Each path below is one point turned by a fixed rotation once a step. After each direction that follows a path, write how fast that rotation turns it, in degrees per step (0 if it stays still).
Each turn is a multiple of 5 degrees from 10 to 175, or 0.
Each row of a path follows its step; steps can be skipped.
Rotation 1:
step 2: [ -0.9 -27.1  19.1  15.1 -13.6  26.1  -0.8 -21.5 -16.1  -8.5  10.4  -4.6
  20.5  29.8  10.4 -14.8 -14.0  20.0  32.9   8.4  -3.3  15.5  -3.9 -10.1
   0.5  -0.6 -21.4  -7.4 -17.5 -12.0 -15.9  -8.5  -0.7 -36.9 -15.7  -2.4
  -7.2 -21.1 -18.4]
step 3: [-19.6  27.8  -7.5  12.9 -12.9  30.2  -2.9   5.1  26.7  -2.7  -2.6 -19.0
   4.1 -40.6   1.3 -10.0   6.0   5.7   3.7   4.4  10.0  19.1   5.4  -5.2
 -27.1 -17.6  -0.6  -8.0 -15.9 -16.4  -0.8  33.1   5.6  25.2  -7.7   7.7
  10.7 -15.8 -21.4]
step 5: [ 12.0   0.0  15.1  31.0 -16.3  25.9 -24.0 -14.2   7.0  -5.4  10.9   3.1
   7.8  21.9  16.5  14.9  11.3  -4.6 -10.3 -24.1  10.0  -5.1  -6.8  19.7
  41.8 -13.5  -2.4  -4.7  -8.8  -7.0   0.6  -0.5 -16.7  10.8  -8.5  14.0
 -43.3 -10.8   3.4]
step 6: [  2.0  12.7 -17.3  14.2  -6.8 -11.8  21.5 -18.4   3.2   4.0  -9.3   4.9
  34.7  -1.0  17.5  -8.5  -6.2   6.6   3.4  15.6 -29.7 -15.1 -23.8 -17.6
 -15.5 -13.5  -0.6 -11.9  14.5   4.6  18.9  33.8 -23.1  11.9   0.2  40.3
   3.7   6.1  -8.2]
step 7: [  5.2 -11.7  -8.0   5.8  10.1  16.2   9.8  -2.7 -18.9   7.1 -20.0 -18.9
  28.6 -18.7  -3.9 -18.4 -28.0  -7.9  19.9 -17.7 -18.7  -5.2  26.5  26.1
 -12.6   7.9 -12.0 -17.5  16.5  -3.5  -0.1  -3.5  24.7 -25.5  -5.2 -19.7
 -32.6  -2.3  -6.0]
step 9: [-13.4   6.1 -13.5  13.6 -14.3  -9.9 -15.7 -17.7  -7.1 -11.7 -18.7 -31.7
  -4.1 -17.8  20.9  27.6   4.6 -17.9  22.2  14.3   1.6  -0.8   5.6  -8.1
  -9.0  16.6  13.9  17.3   8.6  30.7  21.6   1.7  -0.3   1.4 -20.7  31.3
   7.4 -11.5  25.6]
step 12: [ -6.9 -27.2 -13.5  12.7  -1.8   5.8  17.1  13.4  12.2  -2.5 -25.7 -16.3
 -14.8  -2.8  13.1  -7.1  -1.0 -25.8  23.4 -22.5 -12.8  -5.5  29.0 -19.8
 -31.2  24.0 -11.2 -15.7   8.2 -12.0 -23.1   9.5  -1.3  20.2  12.7  23.7
  -8.4 -11.7   7.7]
step 13: [  2.8  -9.5  -3.3  -3.2 -14.6  -3.4  -2.2 -20.9  19.0  38.6 -25.3 -13.8
  -3.4  -0.4  -0.5  27.6  16.2   5.5   9.1 -13.7   3.2  -5.4   0.6  11.4
  24.4 -18.2   4.2 -37.5 -13.8   9.8  -9.3 -22.0  11.4  14.1 -30.9 -15.2
 -11.7  10.8 -22.7]
step 16: [ -5.6  18.2 -22.3   1.9   8.7  30.9   8.7   0.2 -10.0  29.7 -17.3   6.4
   6.9  -8.5 -22.5 -12.1   8.2   9.8 -14.0 -47.5 -14.3  13.3  -6.2   1.2
  -0.5 -13.3  30.4 -12.9 -17.5   8.1 -13.8   8.6   0.4 -15.7 -21.8  -0.8
   5.7   6.0  22.9]
Directions:
[ -2.8   2.8  -2.8  -4.1  -1.3   5.1  -2.7  -6.9  -6.2   7.1  -2.4   1.2
  -3.9  -1.3   8.4   4.5   0.9  -4.7   2.8  -1.4  -2.2   8.6   4.7   7.7
   0.6   3.4  -3.8   2.6  -7.2  -2.2   6.4   6.2  -3.5 -11.4   2.9  -4.1
  -2.3   0.7   8.2] -> 160
[ -4.0   3.7  -4.1   4.0  -0.7   8.6 -11.6   7.1   0.7  -3.2   4.8   0.1
   5.2  -8.9   3.4   3.9   4.3  -4.4   1.5 -11.5  -0.1  -4.8  -0.8   4.9
   1.8   0.3   1.7   2.4   5.0   1.4   7.1  -4.9   8.7   0.1   1.2  -2.4
   1.7  -2.1  -4.2] -> 170
[ -3.3   5.7   8.4   3.4   0.9  -1.0  -2.4  -0.7  -9.1   5.3   0.3  -9.2
  -1.1   7.5   0.4   6.6  -7.1   2.0  -1.2   0.6  -3.4   1.2   4.5  -2.8
  -7.9   4.3   1.3   1.3  -4.2   4.5   2.5   0.4   4.7   2.5  -2.5  -6.0
   4.2  -1.3 -13.6] -> 60
[ -4.2  -6.3  -2.4  -4.2   4.8   9.4   0.2   3.4  -3.1  -5.0  -4.5  -1.8
   5.1   7.0  -1.8  -5.0   2.0   6.4   3.4   0.9  -7.4  -1.8  -4.9   3.9
 -10.2  -7.5   8.6  -0.7   0.5  -1.8   2.5   1.7  -6.8  -4.3   8.2  -3.2
  -1.4  -2.9  -2.8] -> 80
[-3.6  1.9  3.4  3.8 -3.4 -9.8 -3.8  3.1 -5.6 -5.5  7.6  8.9 -1.1  3.8
 -2.0 -3.2  0.3  5.5  9.3 -4.3 -1.6  4.0  4.6  2.7  5.5 -2.0  9.5 -3.4
 -2.7 -2.5 -2.5  0.1  1.0 -2.6 -3.8 -6.3 -8.9  7.0 -0.4] -> 120
[  2.7   3.7  -0.7   6.5   5.6   2.0   2.3   1.0   1.2   1.5  -0.6  -5.1
   2.2  -0.8  -0.7  -2.3  -0.8  -2.6   8.5   3.0   9.2   0.5  -1.3   1.6
  -2.4   1.2  -0.4  -2.7   0.9  -5.7  10.1   1.6  -5.5  -3.8 -10.4   9.7
 -12.0  -2.8  -7.4] -> 10
